(in the rows, 128 means zero)
Each path below is one point turned by a fixed rotation once a step. After each direction that follows a path, write how fast that rotation turns it, in degrees a step (0 if it stays still).
Each turn is a multiple of 5 degrees from 10 to 175, or 0.
Each row of a path follows its step; steps can be skipped.
Path 1:
step 0: [125 141 134 120 126 119 123 125 121 132 130 129 132 125 135 126 123 136
 130 142 124 121 132 137 126 118 135 123 116 120 130 130 122 122 128 131
 135 136 129 127 133 121 126 114 134 135 127 132 134 123 119 124]
step 1: [123 133 128 122 123 130 130 124 130 121 131 121 126 125 139 120 126 143
 139 124 139 137 126 125 139 123 132 135 133 132 118 125 130 126 122 128
 133 126 133 130 135 127 124 124 115 123 124 115 124 126 119 124]
step 3: [126 121 128 133 137 131 118 127 118 129 126 128 119 134 124 118 136 124
 125 136 130 127 135 122 118 124 135 128 133 127 130 121 118 129 136 126
 134 119 133 131 118 127 120 135 123 136 115 118 132 125 118 128]
step 17: [125 143 133 123 123 122 132 119 127 125 133 125 125 129 127 119 123 146
 134 134 133 137 120 129 133 117 135 137 128 126 122 136 131 125 133 134
 124 119 127 122 135 126 135 124 135 121 122 121 128 134 121 129]
step 21: [126 138 133 133 140 124 141 122 135 128 129 117 123 136 125 119 130 120
 126 124 123 123 112 132 116 128 126 120 132 129 126 135 134 119 129 123
 125 122 123 124 136 126 128 127 131 131 117 124 134 128 126 136]
step 27: [141 138 126 131 118 112 137 127 132 123 118 123 129 135 123 129 131 123
 130 128 128 127 136 134 125 131 134 117 127 135 122 131 139 128 132 123
 119 131 123 125 120 118 120 122 124 134 126 131 133 135 124 130]
step 32: [118 118 127 115 124 131 127 130 118 130 124 122 122 128 130 124 141 125
 120 132 121 124 121 129 134 120 138 127 124 126 128 137 126 127 121 127
 127 129 127 117 138 132 124 126 112 134 128 128 135 135 121 125]
[126 131 126 127 129 125 128 126 128 128 125 131 127 128 126 127 128 128
 129 128 128 127 129 129 128 128 129 128 127 126 131 127 127 129 130 127
 128 125 132 129 124 128 133 127 128 128 133 128 128 126 125 127] | 130
[128 129 129 128 126 127 129 129 132 125 126 128 129 128 131 127 127 128
 127 126 130 129 125 126 128 132 129 127 133 131 130 129 127 126 129 125
 128 128 131 127 129 131 127 126 128 127 127 131 128 127 129 130] | 110
[128 128 129 127 129 125 130 129 129 133 128 130 129 129 127 127 129 128
 128 131 127 126 128 129 131 129 127 128 129 128 125 126 126 127 129 128
 127 125 129 123 127 126 125 126 128 125 126 129 126 128 130 124] | 80
Path 2:
step 0: [124 132 136 130 140 122 138 133 123 132 120 126 129 134 127 138 134 119
 132 130 143 136 125 139 119 124 125 134 131 141 126 127 143 133 130 130
 123 121 143 143 132 132 125 116 124 132 129 144 126 119 124 124]
step 5: [126 115 124 124 116 130 119 120 127 129 149 128 129 139 127 124 130 116
 129 119 127 133 138 120 124 134 132 129 130 122 117 137 141 113 132 129
 128 135 129 130 139 125 134 119 137 135 142 126 135 125 130 133]
step 12: [140 113 128 136 128 140 130 125 114 127 129 138 131 124 125 122 122 124
 120 130 132 125 145 135 139 131 118 130 127 125 117 130 131 135 135 129
 139 145 135 134 138 130 135 129 117 122 134 134 135 123 129 125]
step 13: [119 123 132 135 121 131 118 139 144 125 132 126 127 130 120 128 130 136
 120 114 121 130 122 139 120 115 120 127 128 121 119 137 136 125 121 120
 119 124 129 119 118 137 139 134 135 141 130 127 136 124 120 129]
step 16: [130 132 108 130 129 126 134 128 127 125 135 133 126 116 136 133 116 120
 127 125 131 136 118 128 119 145 130 132 122 142 132 125 131 131 126 126
 115 130 118 123 136 124 123 128 119 120 140 114 117 125 130 125]
step 28: [136 123 133 132 118 132 128 139 130 127 130 134 127 136 137 135 125 141
 129 117 132 132 125 148 110 124 123 123 131 130 133 129 128 126 130 137
 135 133 113 126 129 120 136 126 135 125 115 117 135 119 130 138]
step 33: [125 125 134 123 140 128 121 122 114 132 138 112 134 122 142 148 117 134
 129 132 130 127 130 124 132 132 121 120 126 122 130 127 120 145 124 124
 133 126 131 126 132 123 124 114 124 139 128 136 134 124 126 119]
[127 128 124 126 127 128 132 130 126 127 131 126 130 130 126 126 126 129
 130 129 130 129 130 129 127 129 131 125 129 129 130 132 128 129 127 130
 128 127 125 129 128 126 128 126 127 127 130 128 129 125 131 131] | 60
[130 127 127 127 129 128 129 129 128 129 130 127 126 128 127 128 128 132
 128 127 126 129 129 127 128 124 125 131 132 128 128 130 124 131 129 130
 130 128 126 127 126 129 129 129 127 127 129 126 130 126 126 124] | 70
Path 3:
step 3: [127 132 134 131 119 124 121 134 125 140 127 129 121 128 136 127 124 126
 135 122 137 134 131 128 135 125 141 140 123 122 120 116 120 127 122 122
 125 131 134 134 126 139 131 134 141 137 135 129 136 115 125 137]
step 9: [130 112 128 128 135 122 131 121 121 125 123 130 124 144 134 125 121 132
 129 130 130 137 120 130 128 122 126 134 120 127 140 120 135 133 132 128
 132 112 132 130 118 134 127 127 142 120 123 121 133 119 131 133]
step 18: [129 117 135 132 132 122 127 118 132 130 121 144 137 140 126 132 126 125
 127 141 133 122 133 125 125 130 131 132 131 132 121 116 128 133 146 120
 131 133 126 127 130 137 122 125 137 113 125 125 132 129 136 130]
step 19: [135 122 127 131 120 112 135 124 125 146 130 135 129 132 131 126 129 134
 122 129 129 121 127 133 125 134 139 134 137 133 143 117 121 124 119 122
 132 129 125 124 129 133 124 130 131 127 129 129 134 108 124 127]
step 24: [131 123 127 125 107 129 134 118 126 115 122 124 132 129 127 124 121 121
 142 120 129 124 128 136 120 130 133 132 138 119 118 124 133 126 129 137
 118 135 128 129 127 131 136 138 128 116 129 121 131 132 136 131]
step 29: [140 133 130 125 135 123 122 129 129 140 129 116 131 136 138 133 135 132
 124 126 132 124 129 129 138 144 135 124 132 125 133 127 122 123 113 126
 123 123 122 133 130 144 139 134 125 128 136 122 124 138 124 133]
step 30: [128 114 128 125 131 124 131 140 147 127 123 121 128 126 134 128 133 129
 138 129 125 130 123 128 136 130 139 117 133 120 129 126 133 136 131 126
 122 135 137 133 125 134 117 126 138 125 136 121 132 142 133 133]
[126 128 128 126 129 128 129 132 130 130 129 129 130 128 129 126 129 130
 125 129 128 131 128 127 130 131 131 127 128 127 128 128 130 129 128 126
 130 129 128 126 129 129 130 132 129 130 132 128 127 125 132 131] | 40
[127 126 127 127 128 126 131 126 128 129 128 128 129 128 130 132 132 127
 126 130 128 130 126 128 128 126 124 127 128 124 127 129 128 125 131 126
 128 129 126 127 128 127 126 129 128 131 127 126 131 128 128 127] | 85
[130 127 129 128 130 133 128 128 129 127 129 129 126 127 127 128 129 128
 129 129 127 127 126 127 126 127 131 126 132 125 127 130 130 128 132 128
 126 130 129 126 124 128 127 129 127 127 126 130 126 131 127 132] | 115
[129 127 129 129 127 126 131 129 129 130 126 129 130 124 128 129 126 129
 130 130 129 127 125 129 129 126 129 126 127 124 132 131 127 131 127 129
 129 126 128 128 127 127 129 128 126 126 128 133 128 127 128 126] | 170
Path 4:
step 9: [138 123 134 129 136 139 134 131 126 129 129 122 126 128 127 120 125 127
 128 136 128 113 133 120 131 141 129 122 139 133 129 118 120 128 118 133
 130 122 129 124 132 123 124 137 137 118 124 128 122 131 125 138]
step 12: [129 132 124 123 134 134 131 124 125 140 127 128 129 131 124 127 115 129
 126 122 143 121 129 129 138 132 130 117 142 134 136 120 129 135 136 145
 125 132 131 133 124 117 128 128 128 127 125 128 133 126 125 136]
step 17: [127 120 125 133 132 124 121 137 120 136 136 119 132 127 128 128 124 137
 121 130 133 120 132 133 137 136 140 131 127 138 135 113 118 124 119 132
 121 121 123 123 126 123 131 132 136 124 131 136 133 125 131 127]
step 21: [121 124 123 122 130 132 134 130 115 132 134 126 136 131 127 121 119 131
 118 132 135 125 139 114 138 141 133 129 133 130 131 134 119 126 124 134
 123 123 127 124 129 140 119 118 125 124 124 131 132 131 129 129]
step 23: [130 131 131 127 120 129 135 118 125 137 121 130 134 139 122 129 142 136
 130 129 128 133 121 132 139 138 137 125 132 132 127 125 131 130 115 121
 130 130 126 130 121 122 119 142 120 138 130 131 133 127 127 126]
step 28: [141 134 126 132 124 136 134 125 122 134 137 127 121 131 124 130 126 129
 137 131 130 118 130 114 129 138 134 120 137 135 124 125 126 132 130 124
 120 119 131 141 129 123 119 129 125 132 120 128 138 135 124 132]
step 34: [121 135 132 118 137 134 123 131 138 129 128 130 131 132 122 123 123 133
 123 134 132 122 132 116 126 135 134 126 131 130 142 125 121 130 129 139
 134 128 117 129 119 124 115 138 137 131 124 136 122 130 129 130]
[125 131 125 127 127 131 127 130 126 126 129 129 131 127 126 125 127 129
 128 130 126 129 129 128 127 130 126 128 125 127 127 131 129 127 129 128
 129 127 125 127 129 129 130 126 126 130 133 128 125 129 126 129] | 135
[131 133 130 127 127 126 131 126 127 130 130 128 128 126 131 128 128 130
 127 126 126 132 129 128 125 130 127 129 129 127 126 129 127 129 125 126
 124 126 130 129 126 130 128 128 126 132 127 129 129 128 129 130] | 145
[129 130 129 127 130 125 127 129 130 124 131 130 129 126 126 131 130 126
 127 129 127 125 128 129 130 128 129 129 127 128 127 127 129 128 126 129
 131 129 127 125 125 129 129 131 130 132 129 132 128 131 130 126] | 40
[126 128 127 129 130 128 129 130 130 130 128 129 128 125 127 129 126 132
 126 128 131 130 128 125 129 126 126 126 130 126 128 128 127 124 126 128
 129 129 128 127 131 129 130 131 128 126 131 130 133 129 128 129] | 80
[125 129 127 126 132 126 126 128 127 126 124 125 129 127 127 130 126 128
 126 129 130 130 132 129 131 127 127 128 127 127 130 127 127 131 127 132
 125 126 129 128 127 129 130 125 129 129 127 130 127 125 127 128] | 80
